Each row is where one point has got to under a steady rotation. How many steps took it there?
The counts run from 0 to 190.
[142 162  83  93 138 138 134  94 114 121 150  82 158 149 129 162 104 107
 113 116 165 118 103 156]  174
[167 147 117 162 134 134 100 121 172 121 143  93 156 147 160 163 115 124
  87 130 158 100  81 148]  158
[146 139 111 106 154 129 143 115 153 127 148  90 132 149 174 171  69 119
  96 100 149 114 117 163]  181
[162 148 116 125 163 112 127 124 174 127 162 111 115 138 166 175  91 125
  84 124 155 104  99 165]  153
[119 167  90 121 112 157 143  77 107 125 160  71 154 134 153 150  88 147
 114 110 135 144 124 152]  78
[132 185  94 161 108 154 116  82 122 126 164  79 164 131 157 135 120 149
 105 139 134 135 107 139]  105
[128 178  94 105 123 132 158  83 118 121 193  93 132 132 152 142 105 127
 120 152 148 135 117 167]  112
[155 156 118 161 141 141 122 125 149 142 144 106 149 154 182 150  93 163
  82  94 131 103  87 140]  64
[142 196  85 115 135 142 122  70 130 119 179 104 133 115 147 138 115 115
 110 130 150 133 124 160]  140
[134 178  79  90 144 144 138  84 100 131 156  99 146 141 141 151  98 130
 116 100 148 125 115 154]  47
[150 151 131 135 135 115 137 137 162 127 177 114 139 151 160 158 111 132
  95 156 157 104  73 160]  123
[138 153 111 117 127 131 158 100 150 120 178  81 126 134 166 158  89 118
  93 154 145 137 125 163]  116
[163 161 110 162 129 143  95 108 159 128 162 102 161 143 152 156 127 129
  92 125 153  91  74 148]  3
[146 154  96  90 163 125 140 104 145 125 162 100 130 148 159 170  88 111
 102 119 160 115 115 172]  22
[137 140 129 146 128 130 156 120 162 133 159  95 141 155 184 161  82 151
  89 136 135 123 101 144]  91
[159 172 118 159 140 131 116 112 164 132 176 124 137 137 168 144 114 142
  82 145 138 100  88 157]  127
[146 161  95  90 158 125 141  97 127 124 163  99 130 141 142 172  97 105
 111 117 171 121 109 172]  20
[135 184  75 101 140 144 124  77  99 133 148  96 161 149 138 147 116 124
 121 104 155 123 102 160]  45
[131 152  89 100 145 137 143  97 120 132 156  78 137 143 159 167  74 133
 109  99 147 136 137 155]  51
[158 173 111 175 127 138 103 102 169 136 163 114 138 132 164 134 120 141
  93 139 131 102  93 148]  129
[115 164  87 121 119 150 154  84 110 130 168  66 157 140 158 150  89 134
 111 118 135 147 116 150]  79
[131 146  97 101 134 131 146 104 134 123 152  66 140 150 165 163  79 121
 104 103 147 129 125 156]  52
[136 138 101 110 134 131 147 113 135 122 144  66 149 162 161 177  73 114
 106 112 150 127 111 151]  54
[160 190  87 142 142 144 101  92 134 130 160 125 154 140 143 139 138 135
 104 135 154  92  77 149]  7
[119 182  87 125 114 140 144  76 118 126 172  89 154 142 140 137 114 129
 127 157 148 136  96 158]  109
[140 162  88  89 146 121 132  96 121 116 165  92 146 145 138 165 104 101
 120 127 178 124 117 169]  19
[132 139 117 110 139 122 159 129 133 129 145  81 151 173 161 178  74 130
 105 114 158 112  91 149]  56
[149 152 104  94 164 124 131 116 154 125 164  96 122 143 166 169  88 113
  93 116 147 120 118 168]  23
[157 179 103 150 142 153  95  96 141 144 144 117 146 144 164 141 117 146
  85  89 137 102  92 147]  37
[140 149 110 103 158 107 143 120 161 125 173 107 128 150 152 174  94 111
 102 138 167 117  98 169]  150
[144 195  86 133 132 143 117  81 117 126 170 115 150 132 130 137 134 124
 114 147 158 115  97 160]  137
[157 165 122 154 137 121 121 117 168 126 175 133 134 141 172 142 113 151
  90 154 140 105  87 153]  126
[141 149  96  98 161 123 141 115 148 123 149  97 127 148 170 171  81 118
  92 101 144 124 126 169]  180
[147 127 109 129 148 125 136 130 158 127 145  80 155 169 168 181  84 127
  93 108 157 103  92 160]  184
[142 160 107 167 121 152 122 111 133 145 141  98 175 166 162 141 119 159
  94 112 130 104  83 127]  67
[152 172  99 169 115 147  91  91 148 119 155 102 163 137 150 139 133 132
  94 147 145 111  82 149]  132
[150 134 116 131 147 118 120 130 162 122 141  85 153 151 165 180 100 119
  83 115 160 104  88 150]  28
[139 149 103 103 133 126 140 107 152 109 169  76 139 141 145 172  95 101
 112 148 174 126 106 165]  147
[167 171 103 156 142 132  95 108 154 134 148 113 158 148 147 148 130 138
 104 122 158  84  70 145]  161
[141 146 115 112 148 117 155 136 138 139 151 108 152 178 158 173  88 145
  98 116 157 107  86 153]  58
[164 169 106 146 164 133 108 114 139 146 152 125 150 157 161 150 119 147
  89 103 144  86  81 152]  34
[155 197  92 138 139 151  92  78 131 126 158 112 135 124 150 133 125 128
  98 114 144 114 114 163]  10
[149 183  80 119 133 153 102  67 136 123 152  72 147 124 137 149 123 114
 110 118 147 125 125 162]  13
[160 159 119 166 132 133  94 117 170 128 154  94 157 148 154 154 122 137
  93 139 147  97  79 147]  2
[141 193 101 162 119 154 123  90 135 136 171 124 150 138 169 127 126 165
  94 132 132 115  95 142]  101
